0: [139 126 134 133 131 146 153 174 181 175 180 192 187 185 180 183 166 165
 167 167 150 143 123 134 125 130 137 149 146 155 163 165 172 173 195 186
 180 157 162 137 126 112 120 100  93  80  88  97  85  85  96 100 118 114
 110  98 121 131 111 129 130 132 137 129]
1: [130 126 122 116 127 124 124 131 139 125 117 121 120 131 114 111 107 102
  97  85  81  75  69  66  78  65  71  69  75  72  77  83  84  88  91 102
  96 116 109 124 118 134 134 153 167 186 184 176 192 184 197 198 172 169
 180 167 164 147 156 143 122 131 142 128]
2: [126 155 168 171 185 187 197 186 193 193 177 185 160 155 169 148 144 144
 129 140 132 159 152 145 140 156 150 158 169 159 158 166 172 169 170 162
 144 151 139 134 129 116 124 120 100  83  92  75  77  90  83  78  87  80
  93 104  83  96 104 110 130 115 119 126]
3: [133 138 135 144 156 157 155 160 156 162 172 170 159 171 171 180 175 178
 183 184 180 177 167 184 186 178 184 187 182 189 179 185 180 182 176 175
 162 150 147 136 130 109 116  96  78  72  77  70  64  57  67  75  74  79
  94 104 104 113 117 116 131 131 126 126]
4: [113 119 118 120 118 104  99 100 116 110 101 104 101  97 100 109  97 113
  99  98  87  97  76  84  93  77  55  63  60  52  61  59  55  56  71  71
  89  89 105 115 119 140 146 178 161 173 179 181 172 175 182 173 158 168
 155 158 154 141 126 127 133 131 137 129]
5: [139 134 155 159 151 162 171 158 170 181 170 172 175 144 178 175 167 177
 181 179 179 190 177 187 177 173 184 175 177 159 166 154 174 152 154 157
 146 149 138 132 129 131 108  82  75  74  62  46  30  44  35  35  44  50
  58  59  71  86  94  98 106 106 125 126]
6: [111 113 110 100 105  91  93  93 106 103 102 105 128 142 151 151 155 167
 170 154 171 166 156 146 150 135 137 137 118 122 119 118 114 105  94  93
  87 115 123 117 127 138 139 155 145 167 165 172 175 168 179 164 168 165
 163 179 165 153 162 154 141 140 134 139]
7: [110 122 117 111 107  89  96 110  93 103 110 101  91  97  93  99  85  91
  76  84  85  80  91  72  78  64  68  52  74  50  54  57  52  54  59  63
  84  89 100 110 121 137 160 153 155 160 169 181 190 176 184 174 168 167
 139 137 138 141 122 127 123 117 125 124]
8: [145 145 144 150 159 159 170 170 163 169 170 166 169 159 168 173 164 171
 177 179 187 177 185 194 186 175 195 179 178 182 160 158 155 164 161 151
 153 152 163 133 128 114  97  99  66  53  51  46  43  37  33  45  54  59
  84  85  97 104 112 120 133 130 137 128]
9: [126 110 110 110 107 108 116 119 129 151 148 160 163 181 199 192 201 188
 180 183 159 168 137 143 137 134 125 126 116 129 135 126 137 131 135 134
 134 134 123 121 139 123 115 117 113 115 106 101  77  85  61  53  43  36
  26  33  26  20  25  39  48  61  75 103]
10: [122 123 119 130 126 127 133 131 131 137 125 143 123 140 131 132 125 115
 121 133 119 119 108 110 121 116 104 106 109 108 114 118 113 112 106 115
 114 116 121 117 125 137 127 155 158 149 170 178 174 179 190 188 188 193
 191 176 182 183 171 162 168 160 139 119]
11: [146 165 178 183 192 192 195 197 191 199 183 166 160 146 126 124 131 128
 126 132 152 147 163 163 161 176 176 165 161 158 149 156 134 137 142 134
 145 126 120 126 143 121 123 122 103 114  87  90  68  70  58  61  66  54
  64  63  77  66  74  90  91  97 101 101]
12: [127 122 125 131 123 129 134 123 131 144 148 157 175 180 194 186 199 200
 181 185 192 189 178 184 169 167 163 151 157 147 133 151 125 132 143 136
 142 134 135 142 123 121 110 110 112  94  86  97 107 105 101 113 121 133
 134 149 139 150 158 147 149 155 137 137]
13: [127 130 141 136 148 141 147 139 148 147 149 158 158 157 157 169 168 180
 182 190 199 192 208 205 204 206 196 182 177 161 150 137 126 113 104 120
 116 109 114 121 127 121 116 128 126 128 125 119 135 120 129 125 121 130
 129 117 142 148 134 139 132 129 135 140]
14: [134 125 133 131 142 136 152 135 137 134 136 147 132 118 111 108 111  90
  77 102  84  76  74  80  85  84  79  94  86  88 100  95 110 101 109 112
 102 111 113 129 121 127 142 144 169 166 173 184 184 190 192 200 185 174
 182 171 170 158 152 143 146 128 131 127]
15: [116 124 134 126 122 131 116 136 132 138 135 135 139 142 131 143 140 136
 150 137 129 137 144 154 142 156 161 183 180 195 190 190 206 194 195 176
 162 146 144 135 136 125 138 125 138 134 144 151 144 155 149 148 157 140
 134 135 131 114 116 116 110 116 114 113]
16: [132 117 128 115 111 115 108  95  90  71  61  54  61  40  43  30  45  44
  43  34  48  39  61  53  74  65  84  63  69  76  91  86  86  91 111 124
 113 126 119 115 112 137 132 122 114 118 105 115 117 119 130 142 146 157
 165 176 176 191 188 201 178 174 172 144]

[123 131 123 112 109 120 131 124 135 140 147 139 156 155 188 178 178 188
 178 168 164 159 167 151 150 152 134 146 137 137 125 135 128 127 127 136
 128 130 127 130 120 126 123 101 114 105  81  77  77  65  54  49  52  39
  47  43  41  41  61  59  71  85  97 108] 9 5
[137 128 160 145 157 164 146 153 164 140 146 152 145 159 160 166 170 173
 182 177 189 196 194 206 221 205 198 191 191 171 169 167 144 143 119 121
 129 113 114 117 116 124 131 154 141 140 151 153 159 145 137 143 125 127
 123 107 104 102 110 109 106 109 122 112] 13 12
[131 124 111 125 110  95  95 114 107 100 109 116 114 127 130 137 146 147
 154 175 164 169 185 173 175 167 156 145 144 125 117 106 108 102  77  85
  99 102 113 123 129 148 140 136 163 157 161 181 166 174 174 169 166 167
 173 163 155 164 160 149 145 143 137 137] 6 10
[136 122 106  97  93  97  79  85  57  54  46  36  40  39  26  28  26  39
  34  45  51  53  54  66  68  67  73  68  68  98  92  85 111 123 116 134
 127 136 137 125 126 122 112 117  97  99 102  95 106 114 116 125 148 160
 163 178 186 196 194 186 190 179 168 158] 16 7
[128 131 125 127 122 131 128 136 147 145 170 174 175 191 185 184 172 179
 172 169 169 158 167 155 134 135 146 135 127 127 139 131 128 119 124 129
 127 140 131 142 132 123 117 120 124 113 107  92  96  80  67  59  41  34
  25  14  10   5  17  31  35  60  74 102] 9 5
[130 123 119 137 147 137 143 133 152 143 143 144 144 133 140 128 128 145
 130 137 125 137 146 143 143 148 166 176 180 183 185 196 190 182 200 170
 169 151 142 141 128 118 119 116 118 122 116 116 106 132 114 110 130 123
 123 125 124 111 126 115 118 118 114 120] 15 0
[118 123 116 122 119 113 116 111 102 116 112 115 107 123 130 132 139 147
 164 144 172 170 174 174 167 170 171 166 173 156 146 135 125 118 113 106
 117 118 121 132 128 137 139 139 158 164 165 171 164 171 164 163 164 147
 164 161 145 147 143 141 132 131 136 122] 6 13
[131 103 103  96  81  72  64  59  62  35  49  32  31  22  48  31  53  36
  41  50  48  60  45  58  62  72  73  79  88  97 104 105 125 112 130 137
 118 133 143 134 132 126 128 124 116 112 133 114 124 133 138 142 144 155
 159 162 155 165 167 174 162 153 143 140] 16 7
